In the rows, 128 means zero.
One turn moves every row onto another: examples first, then more rows asked
resa: [129 160 111 154 151 129 134 142 127 129 141 121 149 149 132 106  96 101
 106 127 129 114 123 128 126 128 139 134 133 125 140 114 115 137 147 136
 136 112 145 125 150  98 147 151 122 105 122 119 114 129 133 135 111 132
 137  96]
zive: [119  96 136 120 111 133 139 131  85 110 113 145  98 126 117 118 145 145
 155 121 120 149 113 127 123 136 115 126 139 134 127 115 138 130 117 139
  93 135 140 128 113 124 137 101 123 132 150  96 145 137 129 133 118 122
 133 141]
Zuz: [126 154 169 144 126 154 123 133 133 146 130 103 115 120 126 116 142 142
 145 116 105 114 118 132 117 147 139 148 103 136 163 124 112 110 120 127
 118 114 135 149 158 136 162 133 130 143 132 115 149 132 132 126 110 136
 143 110]
Vus: [148 119 121 141 122 128 127 128 152 140 148 138 127 177 155 118 125 122
 144 113 120 137 144 133 136 132 137 115 141 117 150 121 112 109 121 142
 121 134 140 154 125 147 127 112 124 105 119 130 151 130  99 130 109 114
 130 131]
beso: [114 137 124 105 128 139  96 107 125 143 115 140 120 121 136 139 118 128
 134 138 138 161 130 138 123 133 115 127 142 107 116  93 149 127 140 137
 141 123 137 132 130 121 122 158 141 148 130 129 141 112 129 134 153 152
 151 116]
Berel: [128 145 140 156 115 120 120 148 150 122 129 141 109 116 106 103 152 125
 120 134  99 123 131 151 130 126 128 119 119 135 122  88 125 129 130 139
  96 145 131 120 146 115 135 129 133 130 151 129 127 161 112 118 137 129
 148 128]
sir: [115 127 106 117 116 137 109  66 123 121 159 131 127 126 129 118 123 132
 127 142 123 128 121 133 142 137 137 152 123 118 132 116 124 106 139 131
 156 125 130 139 135 126 133  95 124 143 152 127 132 126 130 152 122 145
 128 138]
Vatug: [126 125 148 133 151 127 135 120 116 127 134  93 122 140 142 132 106 134
 143 126 138 125 100 106 140 117 157 137 111 154 137 133 120 141 130 112
 107 107 148 138 138 147 112 110 109 134 116 121 144 132 138 138 105 110
 128 108]
Vud: [135 136 137 103 138 133 110 140 114 108 118 122 117 127 131 129 144 121
 127 113 117 156 132 145 137 152 116 123 113 110 135 142 136 145 112 107
 128  96 150 140 146 109 164 117 104 147 121 119 139  90 142 124 114 133
 142 148]
ter: [156 145 147 157 130 133 153 152 142 135 123 120 112 135 122 130 143 119
 136 111 116 117 146 149 159 121 130 126 130 135 117 120 137 138 128 127
 142 112 149 144 123 130 137 136 141 130  93 136 125 148 152 117 139 127
 103 122]
Bimi: [125 128 123 132 121 139 128 144 153 132 110 135 132 133 139 132 154 111
 114 137 105 120 121 163 135 126 152 139 128 110 130 107 109 146 127 151
 119 119 133 114 138 148 114 148 137 157 123 144 150 128 114 108 134 156
 123 128]
gen: [110 132 129 115 128 134 119 125 115 127 115 119 148 102 107 155 151 115
 157 144 142 102 123 126 119 125 115 131 145 131 136 107 129 145 106 121
 143 124 110 144 137 100 126 117 127 152 133 123 130 122 164 131 147 151
 149 131]
Rabuk: [134 151 145 123 136 149  93 148 112 135 136 138 118 152 140 133 136 134
 140 134 106 126 130 121 135 144 136 109 132 103 133 114 114 124 125 141
 129 123 120 142 181 122 117 132  95 123 119 109 122 112 140  97 116 129
 114 116]
Modap: [145 134 122 107 114 131 143 158 134 127 148 129 130 127 125 106 115 133
 134 136 117 130 125 126  74 126 120 163 120 121 140 115 114 116 134 138
 127 123 151 137 134 131 150 137 123 129 124 148 124 117 137  83 126 114
 115 125]
demuv: [118 150 138 104 135 107 125 168 138 144 114 125 115 135 134 101 126 119
 140 137 117 130 113 145 137 123 124 106 116 149 147 149  96 117 120 127
 122 131 118 109 127 115 140 109 143 155 142 123 129 113 148 106 136 122
 127 130]
loto: [120 117 108 130 101 124 134 168 127 135 106 152 118 124 110 153 138 133
 124 132 142 112 152 120 102 120 124 135 137 135 114 139 139 149 152 121
 127 115 128 122 113 102 134 123 133 135 150 131 114 129 121 107 128 148
 115 130]
vodif: [116 142 118 151 107 136 160 125 117 150 116 143  98 149 126 123 105 136
 142 120 136 103 103 120 138  97 133 109 124 144 139 126 115 115 127 145
 122 136 129 142 124 107 143 125 139 125 144 111 124 152 117 120 119 132
 101 113]
Nugeg: [116 123 109 132 115 132 147 125  99 115 137 146 144 135 120 130 138 142
 119 106 111 159 145 127 125 132 113 154 126  87 111 111 134 144 126 132
 120 126 135 152 122 133 137 135 123 105 133 130 135 132 110 124  93 123
 131 145]
mori: [134 137 143 148 166 124 150 129 147  98 121 123 146 147 130 131 147 131
 140 144 122 108 114 138 132 130 119 102 133 125 147 146 133 129 138 135
 102 147 139 141 163 122 136 111 144 116 131 135 132 132 139 131 125 126
 102 148]
desu: [114 122 119 109 155 122 161 111 122 107 132 124 128  99 158 144 141 130
 142 104 137 145 119 113 134 112 138 129 144 140 155 134 127 118 135 120
 146 126 127 148 126 116 122 108 128 137 156 145 130 134 151 147 118 133
 153 124]
ver: [119 107 117 121 114 147 119 126 117 138 143 135 123 141 114 122  98 143
 138 106 145 124 103 125 111 144 109 144 134 149 149 163 114 124 141 119
 146 122 152 135 133 137 145 119 105 106 158 131 135 128 102 121 118 130
 142 127]
Fub: [125 133 162 141 137 129 144 145 119 134 180 123 121 132 127 111 112 136
 137 107 116 130 130 119 152 135 142 133 116 136 124 131 127 137 134 131
 116 124 122 147 133 126 133 139 119 109 143 125 128 124 132 119 123  68
 138 127]
leva: [117 131 134 132 125 137 139 140 134 120 151 132  97 130 139 129 132 130
 127 136 126 133 125 126 157  85 128  92 135 122 125 131 126 179 121 132
 125 129 152 137 132 130 122 134 113 151 118 156 125 128 140 100 126 107
 118 132]
baz: [130 136 103 146 129 139 136 121 117 113  98 123 143 133 129 127 159 134
 126 106 119 124 121 128 171 165 118 111 139 121 141 136 131 141 154 126
 121 126 131 136 128 110 152 125 127 138 116  98 127 126 137 156 117 148
 137 123]
sodag: [114 119 102 127 127 148 138 131 123 124 143 115 104  95 141 140 155 108
 153 139 131 138 106 114 111 110 128 122 127 108 116 131 158 140 130 112
 139 128 123 115 118 104 112 140 129 133 122 121 132 115 151 129 141 131
 129 149]
Nuz: [111 104 121  99  95 143  95 135 113 122 141 120 118 106 140 114 119 131
 137 118 138 124 127 122 104 124 130 129 127 113 106 118 118 122 123 119
 150 125 118 158 137 113 116 126 109 121 132 128 138 126 111 143 149 133
 164 123]
Bino: [103 108 122 132 112 124 121 118 144 116 139 141 147 113 127 160 144 109
 142 121 157 130 119 131 126 107 130 139 139 145 124 131 141 125 147 150
 137 135 133 140 109 105 134 115 150 139 134 133 116 142 123 149 118 111
 143 157]
rer: [137 134 119 129 139 140 120 114 149 121 130 119 124 129 134 107 134 146
 142 151 122 111 112 105 125 160 146 156 130 123 145 107 113 140 126 145
 103 145 132 139 158 127 138 136 123 157 157 131 132 134  96 140 115 114
 132 102]
zez: [106 133 136 117 146 143 107  97 128 105 130 129 138 132 131 131 125 126
 133 105 132 125 123 124 113 144 128 111 128 126 135 130 130 127 122 130
 204 130 130 132 124 132 132 136 130 130 116 135 131 130 129 154 121 122
 126 138]
tegid: [136 133 149 124 124 142 120 164 132 129 143 134 119 130 139 129 147 125
 133 129 127 131 124 121  98  91 132 126 146 130 135 117 131 141 128 133
  56 121 112 148 138 131 138 116 134 129 121 108 128 123 134 135 123 144
 117 123]
rapa: [102 137 105 135 127 136  90 154 127 151 105 129 129 128 112 110 123 130
 129 145 134 130 131 127 106 175 115 131 137 138 139 126 118 145 122 123
 147 130 124 124 130 120 141 114 107 129 147 118 129 128 134 114 120 168
 141 107]
sazek: [117 136 134 139 151 138 151 151 120 113 130 136 136 148 115 130 109 113
 131 109 159 119 135 122 132 124 119 132 149 137 126 173 125 154 135 118
 159 123 129 108 118 122 154 115 127 133 150 140 130 114 146 133 115 133
 125 143]

ter -> Berel
Bimi -> rer
And these:
gen -> Nuz
Rabuk -> Vus
Modap -> resa
beso -> sir
rapa -> ver
baz -> zive

One turn moves every row onto another: examples first, then more rows asked
fune: [110 142 105 141 129 114 169 128 159 115 145 157 110 143 139 116 135 147
 135 129 144 146 151 158 157 139 139 104 121 120  97 110 116 114 125 114
 103]
dini: [126 127 100 113 142 106 166 116 123 110 127 127 133 126 146 158 140 132
 138 147 146 134 125 132 123 127 136  76 150 125 120 152 115 130 117 148
 112]
fani: [108 127 127 126 143  70 127 120 119 134 115 137 153 122 112 124 113 138
 157 137 137 121 118 156 171 127 111 116 145 127 114 116 150 134 135 103
 163]
sager: [ 91 143 109 132 109 122 122 131 115 103 119  91 124 115 120 110 110 134
 129 147 134 106 148 155 123 142 143 112 115 133 103 131 136 124 136 124
 115]
div: [132 130  99 149 166  83 143 103 142 106 109 149 126 109 180 116 131 137
 144 134 150 137 134 144 152 139 148 115 117 112 102 116 120 126 144 116
 123]
pep: [125 136 133 128 144  99 161 137 127 125 113 105 150 102 147 142 137 127
 135 159 137 161 123 156 172 106 124 143 128 105 123 119 115 137 148  93
 124]
guz: [117 132 100  81 129 108 151 140 122 108 125 113 132 128 122 116 146 130
 134 130 138 149 115 169 121 116 124 105 130 133 107 120 154 143 113 103
 154]
bonu: [130 128 124 119 131 102 126 135 125 114 150 141 145 136 136 156 113 139
 162 123 161 131 154 149 160 101 148 121 169 114 138 130 114 131 132 113
 131]
Boru: [137 137 110 127 173 122 138 126 120 113 133 103 109 124 131 155 123 151
 178 124 129 141 145 157 155 123 125 111 148 133 120 138 117 136 132 124
 140]
Sumiz: [118 128 118 167 123 112 137 109 115 112 121 174 141 113 133 165 131 134
 139 135 168 144 138 152 158  99 120 122 145 138 111 132 120 140 136 119
 131]
durup: [117 124 106  93 119 120 137  91 142 112 142  96 134 126 120 130 126 134
 152 146 146 130 117 170 134 116 118 103 130 152 107 121 141 147 136  97
 126]
vak: [121 130 109 135 139 108 133 129 129 113 114 136 156 121 171  89 111 123
 119 134 140 138 128 171 164 150 109 151 140 123 121 129 132 134 140 107
 150]
siz: [ 98 138 109 136 130 118 124  94 122 150 102 132 114 123 159  94 124 125
 138 134 135 135 140 171 160 154 109 132 151 139 130 106 132 125 133 121
 127]
Zazut: [100 124 109 163 126  97 136 121  95 128 135  99 153 123 136 105 139 156
 123 155 136 129 122 151 164 134 120 124 127 122 113 107 128 122 139 143
 134]
ret: [100 120  97 149 108 110 125 121 105 121 134 103 154  99 128 114 117 122
 127 163 129 119 150 155 150 131 132 113 125 125 134 116 142 138 133 146
 115]
selo: [149 132 108 162 128 116 138  97 153 111 129 164 100 100 147 110 129 135
 123 130 156 138 153 148 156 122 124 110 131 125 120 115 138 132 136 115
 115]
teg: [105 136 131 108 137 114 144 134 134 127 113 125 142 118 171  94 120 129
 126 139 160 147 118 145 117 153 102 139 122 134 136 113 129 109 140 114
 135]
mena: [ 96 111 104 113 129 119 143 110 141 132 131 136 132 112 139 114 106 114
 116 150 133 128 141 164 144 151 108 135 147 128 130 113 116 116 121  94
 100]
suvo: [113 149 130 139 139 117 100 109 148 127 127 104 138 106 157 121 169 128
 135 137 129 156 134 158 148 116 108 110 126 121 118 127 119 153 146 131
 142]
Nuga: [137 110  94 111 163  95 142  97 115 104 118 121 127 123 130 140 137 144
 149 130 148 156 144 147 117 115 114 101 111 101 134 127 104 136 138 117
 131]
kap: [115 128 123 128 142 107 168 142 140 128 158 162 109 117 159 128 123 121
 141 129 158 139 126 148 137 124 154 117 132 101 126 124 125 130 129 146
 115]
Saker: [111 140 105 130 119 110 144 134 131 140 107 141 120 134 128 114 104 120
 121 116 107 149 149 157 130 115 154  99 150 110 125 152 140 140 149  98
 137]
zogo: [104 140 125 108 150 138 146 140 132 129 125 119 123 122 140  92 119 109
 129 122 131 145 116 158 140 156 124 136 130 136 120 127 141 137 129 112
  99]
bovo: [110 132 109 126 145  90 111 101 116 141 126 109 141 127 135 140 114 129
 160 154 147 133 135 169 166 114 113  97 137 144 123 122 153 154 118  90
 118]
Vuni: [105 135 116 100 140  86 134 138 112 139 122 137 146 134 121  96 133 131
 139 127 162 135 116 153 136 104 123 112 126 147 121 134 128 134 135 115
 178]
fipu: [118 136 119 156 120 103 131 145  95 121 129 101 123 114 127  98 124 159
 106 146 158 139 110 151 148 123 122 143 135 125 115 134 130 132 135 117
 144]
Depif: [136 138 120 133 157  97 148 151 151 114 139 136 104 100 163 124 113 131
 149 134 155 146 151 137 161 140 124 121 116 119  97 141 124 104 140 136
 138]
zek: [149 125 119 123 127 117 142 114 112  88 128 145 129 123 107 110 144 121
 136 104 146 145 142 151 159 124 116  87 116 113 122 145 122 144 147 106
 142]
Buze: [112 153 127 127 118 102 138 131 107 110 118 156 143 140 126 126 139 150
 169 103 152 151 149 156 149 116 128  78 140 122 116 107 114 115 142 108
 125]
dunu: [101 140 116 127 112 111 143 135  97 104 106 106 127 107 130 108 114 158
 113 142 158 119 115 149 111 128 151 132 128 114 112 122 134 129 127 111
 127]
Zul: [107 135 156 116 145 104 157 127 118 151 113 117 106 136 137 131 122 144
 126 120 138 118 140 146 136  96 118 126 138 119 114 128 130 101 158 102
 124]
soro: [123 144 102 138 123 107 140 111 142 129 132 125 132 140 118 165 130 147
 152 124 149 150 143 145 164 129 115 113 145 123  86 142 119 138 120 146
 110]
Vuvu: [155 124 105 112 146 107 143 148 132  91 105 141 127 121 122 123 116 132
 123 137 150 145 131 144 136 106 122  95 135 136 100 154 130 126 163 149
 128]
zodun: [123 130 119 138 140  96 133 125 118 101  81 152 129 156 133 143 149 137
 138 132 156 144 126 129 159 120 141 113 120 126 101 119 132 117 149 120
 144]
pirot: [101 133 104 108 117 132 147  89 145 120 114 132 163 106 142 117 128 152
 123 139 124 139 168 150 143 127 128  92 131 107 116 124 125 119 133 122
 152]

durup -> bovo
zogo -> mena
And these:
dini -> soro
Zul -> Saker
Boru -> bonu
fipu -> dunu
kap -> fune

